In the rows, zero is written as 128.
First come named moves, each a turn or a mirror, each shown by rows before and after it. For each pair of rows after them, which moves, in which order, take the first row to the second? The first pair is done for you.
move Q_825:
[108 129 149 126 111 118 134  90 117 147 167 168  93 122] |-> [159 108 119 140 133 104 134  82  86 135 145 159 123 115]
[196 101  91 181 188  97 150  94 101 123  92 123 156 126] |-> [ 52 156 170 142 124 132 152 117 187 161 153 144  68 147]
[152  98  83 176 136 115 153  67  73 142 120 171 133  78] |-> [ 63 134 132 156  96 137 156  84 127 165 156 186  78  92]
move Q_598:
[ 55 155 159 102 125 159 114 153 142 122 146 127  77 147] |-> [ 46 155 128 103 134 123 111 144 169 148 117 118  85 134]
[141 136 128 135 126 118 131 144 150 145 120  99 141 118] |-> [150 131 120 140 130 115 131 136 138 143 116 103 144 115]
[129 153 167 105 116 162 136 149 129 116 165 129 126 145] |-> [109 159 155  98 116 139 130 152 164 134 150 116 126 142]
move Q_273:
[109  89 110 138 159 149 117 142  47 108 120 169 125  99] |-> [131  93 133 112 169 153 102 190  87  77 118 117 156 133]
[ 97 141 107 138 137 174 144 118 114 161 140 115 115  92] |-> [138 131  93 135 158 155 134 136 124 145 116  81 151 101]
[153 119 130 134 139 140 124 124 116 114 128 127 138 121] |-> [135 126 148 128 129 152 125 131 125 112 141 128 128 129]
move Q_759:
[168 134 136 141 155 123 128 132 123 118 112  97 159 137] |-> [111 152 165 142 122 153 140 115 113 134 150 141 107 132]
[ 96 136 116 124 118  98 131  95 158 170 115 130 107 111] |-> [179 116 135 115 145 124 123 131 133 103 120  87 159 144]
[104 120  97 136 146  97 151 158 153 153 102 134 145 142] |-> [134 116 139 129 142 144 153 179 122 104 136 133 151 169]
Then:
Each pair is two moves apart.
[ 96 147 118 106 134 119 113 112 148 140 142 132 106 140] |-> [108 142  99 113 144 105 112 103 144 145 127 129 117 130] => Q_273 Q_825
[142 111 130 138 143 136 130 125 102 124 122 136 138 119] |-> [109 121 127 139 132 125 131 119 120 148 122 147 121 112] => Q_598 Q_759
[ 81 148 114 112 124 101 112 139 189 156 107 122 123 122] |-> [140 120  73 145 146  97 123 100 111 143  90 147 143  96] => Q_598 Q_598
[106 158 178 113 111 156 143 167 170 116 165 126 106 149] |-> [156 131  90 136 154  80 135 143 173 145  88 103 157 116] => Q_759 Q_825
[156 120  93 140 150  93 114 117 125 136 104 113 147 115] |-> [ 99 138 106 132 127  93 117 115 156 163 116 128 113 114] => Q_825 Q_598
[129 126 166 127 155 155 127 148  88  95 145 124 134 126] |-> [121 124 119 127 171  93 116 142 134 136  94 101 150 110] => Q_759 Q_273
[173  89 145 120 154 144  83  97  92 103 141 118 141 157] |-> [156  89 140 131 146 146  90  76  74 117 146 146 121 143] => Q_273 Q_273
[112 132 159 104 135 141 138 157 160 121 127 120 147 156] |-> [ 99 124 113 133 136 111 147 107 132 162 106 158 132 115] => Q_759 Q_273
[ 83 105 124 124 126 149 153  78 117 103 153 120 123 153] |-> [ 68 110 119 119 123 133 150  83 142 115 145 111 120 152] => Q_598 Q_598
[144 112 112 163 135 120 130 130 103 138 123 145 148 110] |-> [109 125 139 157 115 141 136 134 109 141 148 161 120 116] => Q_273 Q_273
[176 108 119 119 141  57 129 115 122 118 113 122 122 136] |-> [182 108 145 122 131  92 138 111  84  95 147 141 106 141] => Q_759 Q_273
[153 128 131  92 160 116 125 154 185 107 129  73 140 183] |-> [ 80 146 133  98 133 110 133 130 203 153 138 112  89 164] => Q_759 Q_598
[ 69 157 152 132  98 158 128 108 148 151 150 189  79 110] |-> [168 138 170 108 136 166 107 175 164  73 134 105 160 159] => Q_825 Q_273
[116 170 183 127 105 176 135 136 137  57 165 141 151 132] |-> [123 157 154 154 105 171 148  93  87  73 157 180 140 102] => Q_273 Q_598
[ 95 133 116 136  88 104 118 116 122 163 140 185 104 115] |-> [182 108 111 141 115 118 116 127  75 113 133 163 153 128] => Q_825 Q_759
[141 149 114 131 168 135 160 112 161 155  99 134 136  94] |-> [166 146 143 121 171 160 157 137 153 120 116 116 153 117] => Q_825 Q_759
[133 136 162 107 136 141 126 157 159 123 136 105 112 160] |-> [139 133 142 109 146 118 123 154 171 134 115  95 124 153] => Q_759 Q_759
[128 132 126 119 157 126 123 157 150 120 113 133 103 136] |-> [113 135 124 123 149 128 127 150 145 129 115 147  90 130] => Q_598 Q_273
[151 118 136 135 141 146 118 135  92 106 131 122 152 136] |-> [131 116 114 148 135 133 124 106  85 134 123 146 133 114] => Q_825 Q_273
[188 104 115 140 142 123 146 132 103 129 115  85 166 117] |-> [138 125 177 127 104 176 155 142 100 121 172 115 116 134] => Q_598 Q_273
[ 84 131 142 161 127 153 107 152 133 127 114 137 131 146] |-> [105 120 112 167 142 130 106 144 131 134  90 129 151 137] => Q_759 Q_598
